In the data rows, 128 means zero.
Some points, each followed by its number:
(118, 119, 128, 121, 130, 141, 115, 121, 161, 141, 118, 092, 120, 158, 085, 106, 118, 146, 127, 140, 106, 082, 056, 128) 0
(105, 116, 127, 120, 131, 128, 131, 154, 134, 160, 128, 069, 124, 085, 154, 184, 135, 123, 106, 069, 130, 164, 109, 126) 1
(150, 144, 151, 109, 140, 169, 139, 122, 087, 147, 078, 121, 108, 107, 149, 146, 143, 123, 131, 164, 111, 108, 141, 103) 2
(197, 183, 124, 107, 132, 104, 149, 080, 110, 132, 136, 181, 127, 102, 181, 090, 059, 117, 141, 136, 159, 155, 106, 145) 3
(127, 181, 118, 127, 091, 145, 150, 100, 125, 118, 116, 161, 177, 127, 084, 074, 099, 104, 193, 145, 141, 110, 148, 115) 4
(096, 120, 102, 158, 159, 112, 150, 195, 185, 114, 160, 127, 129, 126, 146, 152, 105, 177, 132, 074, 115, 123, 167, 093) 5
(108, 160, 091, 132, 207, 107, 084, 114, 152, 094, 139, 089, 121, 104, 150, 135, 077, 165, 150, 142, 138, 129, 134, 112) 6
(189, 185, 164, 133, 198, 121, 110, 141, 104, 127, 112, 105, 126, 095, 115, 143, 140, 143, 091, 125, 173, 164, 172, 114) 7
(201, 137, 125, 089, 159, 169, 110, 154, 134, 158, 081, 127, 083, 202, 145, 141, 134, 160, 064, 139, 164, 124, 124, 206) 8
(182, 147, 115, 116, 191, 132, 050, 101, 118, 138, 088, 089, 159, 087, 121, 141, 076, 137, 116, 151, 144, 110, 118, 167) 9
(148, 056, 105, 128, 082, 208, 120, 177, 130, 167, 139, 153, 141, 154, 093, 170, 143, 146, 115, 117, 126, 133, 125, 119) 10
(104, 163, 127, 139, 147, 094, 186, 157, 144, 127, 147, 070, 118, 117, 135, 130, 078, 125, 098, 056, 138, 139, 179, 098) 11
(070, 111, 128, 138, 082, 085, 181, 159, 150, 084, 171, 144, 134, 149, 145, 135, 166, 130, 140, 092, 131, 121, 127, 114) 12
(099, 183, 139, 111, 128, 112, 128, 154, 075, 096, 100, 123, 106, 144, 068, 112, 169, 091, 120, 124, 113, 140, 156, 169) 13
(147, 104, 158, 086, 136, 187, 119, 139, 147, 120, 118, 150, 106, 180, 114, 084, 139, 149, 143, 151, 099, 161, 137, 099) 14
(116, 121, 145, 090, 165, 177, 124, 125, 203, 106, 139, 157, 147, 188, 128, 106, 090, 191, 187, 147, 180, 130, 110, 110) 15
(164, 176, 147, 143, 141, 120, 134, 182, 141, 123, 137, 121, 064, 139, 145, 144, 129, 170, 139, 105, 126, 142, 095, 125) 16
(092, 125, 120, 151, 196, 063, 121, 128, 133, 078, 163, 119, 160, 143, 131, 174, 120, 101, 111, 079, 101, 138, 158, 091) 17
(119, 114, 153, 115, 131, 120, 149, 130, 104, 093, 166, 105, 144, 085, 121, 203, 201, 087, 139, 124, 102, 114, 101, 071) 18
(153, 118, 155, 168, 125, 104, 167, 121, 128, 124, 215, 086, 088, 163, 171, 149, 123, 107, 140, 096, 059, 085, 137, 077) 19
(149, 106, 140, 160, 076, 101, 134, 095, 122, 136, 172, 101, 098, 150, 168, 147, 137, 129, 130, 132, 061, 099, 121, 060) 20
(095, 175, 128, 131, 184, 091, 109, 164, 134, 120, 084, 118, 142, 122, 075, 155, 132, 110, 088, 093, 154, 147, 184, 140) 21
(160, 136, 120, 098, 175, 157, 079, 154, 145, 147, 093, 165, 119, 149, 120, 060, 102, 161, 115, 147, 173, 166, 173, 146) 22
(061, 153, 104, 153, 103, 087, 152, 153, 130, 120, 089, 123, 179, 064, 081, 145, 165, 108, 060, 098, 103, 092, 135, 163) 23
(116, 079, 174, 138, 089, 127, 133, 128, 155, 147, 114, 119, 154, 166, 130, 135, 205, 160, 080, 124, 156, 150, 097, 091) 24
(160, 138, 074, 110, 158, 100, 122, 145, 124, 161, 145, 110, 073, 139, 218, 134, 089, 132, 126, 128, 133, 098, 119, 147) 25
(073, 140, 081, 145, 096, 116, 156, 138, 139, 133, 143, 111, 142, 039, 094, 156, 196, 069, 092, 084, 202, 167, 131, 166) 26
(155, 127, 165, 115, 150, 090, 169, 116, 124, 127, 137, 109, 158, 176, 167, 158, 104, 116, 102, 062, 121, 104, 154, 067) 27
(175, 091, 131, 096, 102, 206, 144, 167, 124, 161, 136, 171, 122, 198, 148, 144, 121, 154, 109, 139, 161, 122, 103, 125) 28
(158, 101, 144, 117, 048, 162, 149, 169, 124, 187, 075, 154, 129, 145, 101, 079, 187, 187, 098, 125, 217, 187, 084, 137) 29
(101, 100, 137, 098, 176, 111, 102, 077, 097, 104, 126, 130, 149, 132, 143, 172, 135, 105, 125, 125, 098, 129, 106, 111) 30
(083, 129, 146, 133, 195, 013, 145, 128, 140, 084, 162, 086, 148, 123, 128, 163, 103, 101, 088, 063, 118, 129, 162, 090) 31
(128, 115, 124, 084, 202, 141, 066, 092, 139, 105, 111, 129, 148, 095, 138, 153, 123, 161, 152, 159, 167, 132, 138, 107) 32
(107, 138, 127, 111, 118, 087, 166, 155, 112, 055, 158, 166, 116, 163, 148, 074, 105, 086, 180, 088, 133, 185, 146, 205) 33
(028, 089, 096, 192, 074, 148, 104, 150, 162, 130, 195, 064, 163, 038, 115, 137, 164, 126, 168, 134, 148, 099, 101, 113) 34
(110, 095, 143, 122, 119, 156, 151, 114, 143, 109, 175, 164, 176, 147, 124, 139, 082, 109, 103, 116, 128, 125, 061, 166) 35
(151, 079, 152, 137, 107, 196, 082, 152, 197, 200, 136, 100, 075, 182, 117, 103, 182, 221, 179, 162, 120, 105, 018, 093) 36
(106, 121, 117, 119, 167, 138, 141, 173, 172, 095, 127, 100, 168, 117, 128, 163, 067, 144, 087, 099, 147, 102, 131, 135) 37
(147, 094, 169, 143, 050, 158, 156, 088, 052, 161, 138, 147, 038, 111, 099, 119, 197, 105, 143, 149, 136, 160, 177, 167) 38
(044, 131, 094, 103, 188, 109, 048, 127, 176, 099, 054, 131, 185, 165, 030, 110, 144, 141, 073, 167, 139, 147, 113, 154) 39
(147, 147, 099, 129, 149, 086, 068, 070, 073, 098, 086, 110, 068, 076, 174, 104, 148, 098, 141, 198, 090, 129, 141, 196) 40
(088, 061, 104, 122, 117, 120, 167, 129, 159, 106, 177, 151, 126, 187, 143, 095, 068, 111, 140, 082, 124, 158, 145, 124) 41
(104, 076, 106, 149, 122, 156, 142, 096, 127, 110, 138, 145, 159, 182, 126, 105, 105, 153, 160, 162, 105, 105, 139, 140) 42
(173, 186, 163, 101, 137, 120, 123, 160, 121, 131, 120, 131, 092, 173, 158, 162, 107, 148, 126, 144, 113, 135, 091, 109) 43
(061, 161, 101, 152, 106, 134, 139, 186, 162, 112, 075, 127, 200, 105, 097, 156, 157, 112, 055, 114, 109, 096, 095, 133) 44
(149, 079, 164, 141, 105, 086, 172, 160, 152, 162, 170, 112, 082, 180, 143, 075, 145, 124, 070, 125, 143, 176, 076, 146) 45
(114, 162, 100, 130, 094, 127, 156, 070, 091, 149, 102, 188, 162, 132, 105, 066, 104, 065, 124, 160, 083, 128, 117, 196) 46
(191, 141, 136, 141, 100, 190, 158, 151, 097, 172, 119, 131, 120, 169, 076, 078, 126, 112, 149, 113, 130, 162, 142, 164) 47
(084, 142, 117, 152, 089, 106, 133, 149, 108, 087, 104, 130, 164, 141, 083, 113, 167, 116, 141, 132, 141, 123, 180, 137) 48
(094, 095, 140, 122, 112, 049, 207, 144, 171, 083, 145, 209, 136, 164, 153, 157, 172, 105, 108, 063, 111, 154, 101, 137) 49
(158, 113, 118, 131, 120, 201, 118, 094, 096, 141, 150, 144, 151, 040, 141, 129, 121, 108, 168, 172, 160, 121, 121, 131) 50
(105, 138, 125, 140, 094, 089, 138, 140, 156, 114, 075, 161, 121, 226, 091, 089, 103, 163, 158, 135, 112, 078, 164, 170) 51
(143, 191, 155, 113, 174, 106, 138, 154, 187, 187, 093, 060, 132, 115, 114, 202, 117, 142, 050, 096, 090, 099, 132, 038) 52
(133, 108, 171, 087, 102, 099, 119, 113, 149, 108, 119, 155, 136, 168, 132, 120, 135, 149, 167, 141, 144, 150, 131, 162) 53
(171, 123, 131, 136, 044, 164, 134, 138, 118, 125, 138, 199, 097, 179, 175, 049, 164, 165, 194, 179, 116, 189, 072, 169) 54
(059, 064, 128, 153, 109, 106, 150, 112, 130, 120, 139, 085, 189, 061, 121, 144, 150, 087, 113, 104, 095, 088, 137, 091) 55
(147, 136, 129, 120, 184, 131, 127, 092, 122, 130, 128, 103, 136, 123, 114, 129, 087, 160, 074, 087, 166, 116, 138, 123) 56
(102, 083, 091, 092, 102, 126, 132, 124, 133, 110, 134, 149, 111, 177, 128, 112, 121, 127, 165, 132, 083, 115, 115, 143) 57
(174, 056, 146, 111, 100, 218, 106, 155, 141, 162, 127, 143, 148, 181, 098, 160, 130, 172, 144, 133, 153, 120, 138, 108) 58
(125, 149, 131, 130, 172, 131, 112, 132, 115, 107, 144, 082, 117, 117, 103, 129, 151, 117, 119, 099, 181, 110, 163, 106) 59
Which three points above are nearest to each new point? Their numbers follow each, smallest number first.
(156, 149, 160, 148, 129, 197, 146, 166, 129, 127, 187, 134, 081, 130, 145, 113, 142, 140, 124, 127, 098, 111, 121, 158) --> 14 16 43
(125, 150, 106, 149, 133, 079, 118, 135, 163, 130, 155, 097, 152, 137, 160, 151, 111, 109, 106, 111, 122, 122, 132, 122) --> 11 17 37
(192, 130, 159, 105, 087, 161, 104, 126, 074, 185, 050, 146, 123, 149, 109, 101, 157, 117, 187, 183, 096, 145, 136, 099) --> 2 14 47
(109, 131, 084, 146, 088, 099, 072, 085, 120, 140, 140, 125, 153, 083, 108, 077, 123, 079, 159, 152, 115, 099, 118, 179) --> 4 46 48
(052, 077, 130, 148, 126, 077, 185, 146, 153, 071, 186, 139, 118, 107, 127, 165, 172, 093, 110, 078, 155, 127, 107, 176) --> 12 26 49
(163, 168, 116, 115, 124, 104, 130, 128, 116, 128, 104, 116, 153, 126, 137, 148, 093, 127, 145, 103, 124, 115, 162, 081) --> 2 27 56
(140, 146, 154, 137, 108, 161, 150, 118, 081, 157, 100, 153, 101, 122, 122, 108, 153, 120, 104, 158, 086, 145, 095, 137) --> 2 14 47
(138, 105, 134, 108, 154, 191, 107, 171, 168, 153, 103, 136, 115, 166, 129, 099, 129, 208, 097, 147, 130, 138, 089, 087) --> 0 14 28
(096, 108, 102, 121, 150, 124, 101, 069, 144, 086, 193, 111, 141, 088, 131, 117, 090, 116, 186, 150, 135, 119, 122, 162) --> 6 32 42
(147, 115, 157, 167, 107, 125, 090, 146, 109, 146, 181, 094, 093, 150, 105, 154, 147, 100, 135, 143, 066, 083, 114, 069) --> 18 19 20
(145, 127, 124, 118, 126, 192, 145, 161, 120, 127, 150, 090, 151, 114, 092, 151, 146, 130, 114, 110, 143, 136, 126, 111) --> 1 10 59
(140, 108, 136, 123, 113, 155, 149, 156, 152, 121, 147, 114, 136, 160, 144, 109, 127, 146, 115, 117, 134, 144, 115, 107) --> 14 24 28
(139, 132, 113, 107, 152, 167, 102, 109, 091, 131, 137, 132, 168, 051, 116, 107, 109, 093, 177, 164, 128, 139, 115, 148) --> 9 32 50
(134, 175, 106, 117, 090, 110, 126, 146, 145, 145, 060, 192, 111, 175, 119, 075, 094, 125, 103, 153, 116, 085, 108, 184) --> 46 51 57
(174, 126, 126, 122, 144, 116, 099, 145, 087, 150, 071, 112, 146, 090, 130, 155, 132, 129, 049, 157, 191, 128, 156, 139) --> 7 9 56
(070, 092, 125, 155, 127, 162, 147, 128, 146, 122, 163, 112, 164, 072, 132, 137, 116, 093, 102, 104, 103, 122, 121, 064) --> 1 18 55
(203, 149, 123, 115, 125, 118, 121, 117, 064, 176, 060, 145, 113, 078, 110, 176, 149, 076, 049, 144, 181, 146, 179, 185) --> 2 7 21
(133, 118, 096, 095, 078, 116, 097, 090, 119, 180, 085, 128, 158, 107, 070, 087, 181, 089, 157, 152, 210, 144, 162, 186) --> 4 48 53
(102, 066, 153, 171, 049, 121, 140, 115, 047, 103, 134, 182, 137, 057, 167, 093, 172, 076, 157, 165, 142, 194, 162, 157) --> 38 48 50
(096, 107, 150, 139, 064, 117, 120, 136, 187, 162, 091, 153, 132, 188, 058, 089, 153, 172, 091, 154, 108, 145, 059, 178) --> 0 24 53
(155, 175, 120, 145, 161, 087, 119, 152, 162, 162, 099, 102, 152, 095, 139, 170, 119, 154, 087, 124, 140, 102, 132, 049) --> 7 52 56
(130, 100, 178, 140, 085, 091, 148, 138, 158, 154, 155, 094, 085, 187, 138, 094, 192, 137, 116, 150, 141, 197, 112, 128) --> 24 45 53
(144, 155, 085, 140, 122, 083, 125, 179, 136, 139, 084, 130, 112, 073, 130, 133, 139, 115, 072, 101, 175, 168, 187, 168) --> 7 21 26
(129, 118, 108, 115, 123, 149, 117, 164, 128, 113, 162, 145, 104, 140, 139, 109, 140, 131, 193, 129, 111, 130, 140, 102) --> 14 42 57
(180, 117, 141, 112, 126, 150, 138, 116, 081, 147, 120, 110, 134, 118, 103, 105, 128, 101, 129, 152, 114, 143, 126, 093) --> 2 14 47
(126, 118, 111, 127, 144, 099, 142, 108, 112, 110, 133, 122, 119, 141, 137, 141, 119, 122, 134, 104, 090, 110, 151, 104) --> 17 30 57
(113, 099, 106, 118, 091, 138, 110, 142, 167, 143, 122, 139, 119, 104, 133, 094, 157, 155, 127, 157, 169, 136, 120, 134) --> 24 53 57
